In the rows, 128 means zero.
The rows of X fall into 4 groups, and each row is roughly a mix of its group's hidden directions; some rows fit no group.
X (128 x 10):
[[127 135 165 122 127  84 167 126 120 177]
 [114  66 120 147 160  94 113 137 145 131]
 [184 139 117 100 109 151  87 124 118 106]
 [141 115 148 102 145  98  99 142  70 147]
 [160 142 137  94 123 155  83 138  95 158]
 [121 129 173 143 121 128 106 133 139 193]
 [151 149 144  92 107 170 108 147  86 119]
 [104 149 132  93 109 141 149  75 163 121]
 [136 107 141 119 138  86  80 123  80 125]
 [ 91 164 126 142 110 174 137 132 102  93]
 [136 135 110 162 107 101 114  76  95 104]
 [153 131 155 157 124 114 114 194 111 137]
 [113 140 110 112 139 154 120  55 114 123]
 [140 118 147  89 138 103 116 150  73 157]
 [145 125  88 113 140  80 127  79 146 135]
 [100 146 145 114 103 126 143  62 127 106]
 [ 95 151 139 143  95 161 159 142  92 101]
 [156 151 122 160 140 118 160  84 145 166]
 [127 147  95 157 124 157 161 112 181 126]
 [141 142 105 131 112 160 167 125 186 110]
 [107 154 122 160 151  74 133 146 133  92]
 [ 94 101 115 131 144 139 146  70 110 157]
 [120  98 121 144 139 160  78 139 145 173]
 [ 97 124 152 120  96 155 109 169  89 107]
 [ 89 141 114 129 143 120 118 151 119  61]
 [120 126 159 136 116 102 130 201 126 136]
 [135 161 103 139 123 169 159 101 168 108]
 [115 118 170 142 137 152 109 143 127 190]
 [156 109 131  92 119 116 121  97 114 187]
 [151 158 121  84  94 165 129 115 112  99]
 [ 95 104 119 122 103 100 173  99 163 139]
 [164 112  99 158 129 101 132  82 158 143]
 [153 150 156 116 125  66 105 106 148 130]
 [141 120 139 111 120 122  94 158  63 145]
 [117 101 118 132 171 142 100 157 120  77]
 [166 110 118 160 108  99 132  86 142 164]
 [155 120 145  72 104 126 137 153 103  94]
 [145 152 105 127 115 170 164 119 177 112]
 [113 131 115 119 120 161 177 122  99  80]
 [ 96 145 135 136 126 175 116 165  94  97]
 [142 140 105 112 130 113 110 112 124  55]
 [133 135 116 107 111 119 119  84 125  63]
 [ 99 115 127 149 167  87 147 117 136 174]
 [139 152 140 118  81 120 149 112 131 187]
 [ 93  98 139 183 150 104 126 151 142 146]
 [171  97 136 152 162 158 134 157 124 160]
 [165 136 128 127 154  77 105 143 162 155]
 [118 101 132  98 160 173 157  92 146 134]
 [139 137  84 140 140  81  97 166 131 109]
 [123 116  71 155 100 123 126 143 158 162]
 [158  89 142 101  91 120 129 110 153 168]
 [108 129 175 140 150  79 106 157 144 133]
 [128 116 150 120 136 107  84 141  66 140]
 [126 117 137 124 125 113  93 155  65 159]
 [128 147 110 144 121 164 169 120 183 111]
 [ 92 108 144 122 117 131 172  78 140 153]
 [132 145 117 125 102 177 162 140 178 119]
 [149 128 126  96  94 135 128 100 117 190]
 [ 94 117 106 168 139 102 162 113 168 143]
 [135 167 144 121  99  97 177 114 124  97]
 [139 143 138 143 130  75 125 158 144 180]
 [164 101  88 119 166 130 114 129 171 141]
 [163  99 109 150 173 151 110 154 102 143]
 [149 128 137  88  81 154 118 152 116  90]
 [104 145 119 144 103 173 152 124 181 125]
 [153 109 145 109  99 116 120 111 105 189]
 [156 113 114 105 147  70 111  99 153 138]
 [147 104 124 115 174  84 118  91 107 140]
 [138 129 109 107 165 115 151 143  97  71]
 [119 119 159 150 120 106 132 192 115 158]
 [119 147 112 154 113 171 136 110 186 120]
 [138 105 136 178 142 123 119 133  76 161]
 [114 168 154 103 110 155 132  72 136 127]
 [ 94 123 134 121 113 166 133 112  83  82]
 [137 121 158 134 138 124 138 134 152 202]
 [ 96 155 110 157 139 147 112 158 100  84]
 [139 148 102 136 165 118 149  64 125 130]
 [131 153 113 137 127 164 143  95 188 115]
 [153 108 141 123  85 143 140  82 126 170]
 [100 178 133 105  85 112 125 100 150 123]
 [132 160 112 137 119 176 142 100 176 111]
 [ 94 128 108 106 111 112 143  70 140  96]
 [ 89 174  98 121 140 106 126 121 103  90]
 [106 118 148 156 116 160 104 149 131 186]
 [141 147 148 100 134 120 142  99 112  63]
 [147 152 154 125 165  76 121 166 114 127]
 [148  87 112 144 175 163 131 107 104 145]
 [160 138 122 131 119  96 141  93 137 188]
 [120 137 109 132 133 134 190 119 181 130]
 [145 105 116 132 179 169 114 147 109 161]
 [156 120 112 115 118  90 109  85 175 141]
 [ 87 101  82 106 165 138 123 109 118 147]
 [107 141 112 159 159 140 102 161  93  91]
 [114 143 121 127 104  83 113 191 137 122]
 [157 105 132 128 153  77 129  87 119 158]
 [ 94 147 168 130  79  93 151 130 138 134]
 [100 130 162 151 109 139 140 148 114 188]
 [162 103 152 133  95 109 135 121 146 183]
 [ 97 157 105  94  99 106 127 100 158 100]
 [156 109 166 114 131 115 146  97 117 183]
 [127 145  99 141 126 145 161  98 189 124]
 [109  94  75 135 131 160  91 133 119 109]
 [115 111 179 158 113 169 150 140 125  99]
 [ 86 155 171  96  97 117 142 125 139 103]
 [131  91 153 158 159 143 132 147  82 154]
 [132 104 140 127 166 124  63 139 130 155]
 [165 140  99  89  77 149 125 130 121 107]
 [103 149 112 166 127 144 132 157 150  73]
 [157 134 169 162 137 150 114 114  77 123]
 [ 86 106 152 116 127 153 151 116  72 129]
 [121 109 162  99 140  95 107 146  76 143]
 [146 103 129  88  90  98 124  94 130 165]
 [107 120 100 161 125 129 114 121 126  59]
 [ 98 128 133 169 176 116 149 114 156 158]
 [100 166 115 151 164 154 138 146 129  83]
 [154 140 113 112 150  96 151  88 161 164]
 [154 128 163 110 146  80 110 105 150 160]
 [123 154 141 117  93 111 116  90 118  72]
 [126 135 151 124 164 116  88 115  76 158]
 [103 154  96  93 106 102 116 117 153  86]
 [108 181 100 167 130 153 122 157 112 117]
 [161 147 136  88 106 167 100 145  94 131]
 [148 137 122 121 125  87 158 100 180 153]
 [111 166 135  90  95 120 134 112 167  95]
 [ 91 162 115 151 120 157 121 160 109  86]
 [169 109 142 142 171 175 122 143 109 145]
 [102 126 120 172 169 103 122  98 141 163]
 [141 152  92 141 125 164 165 122 174 147]]
Here is one row of each group, with its name. Which group are the others in?
[ 91 165 111 128 148 148 140 143 138  73] -> N
[113 102 156 167 120 119 155 102  99 170] -> P
[106 122 134 175 170 110 137 101 165 112] -> W
[140 148 100 118 136 106 134 138 114  57] -> T

[130 140 182 131 116 128 135 188 133 148] -> P
[138 104 140  98 117  85 103 137  77 108] -> W
[112 111 122 106 111 124 174  93 179 126] -> P
[138 110  84 148 134 136 139 155 163 177] -> T
[137 136 125 146 149  70 154  82 143 124] -> N
[152 119  98 128 153  75  93 145 151 145] -> T
[139  78 135 152 158 144 153 146 121 172] -> P
[152 150 166 136 149  96 121 157 148 173] -> T
[170 109 107 117 174 120 108 131 170 144] -> T
[121 103 129 121  96 186  99 157 110 116] -> N
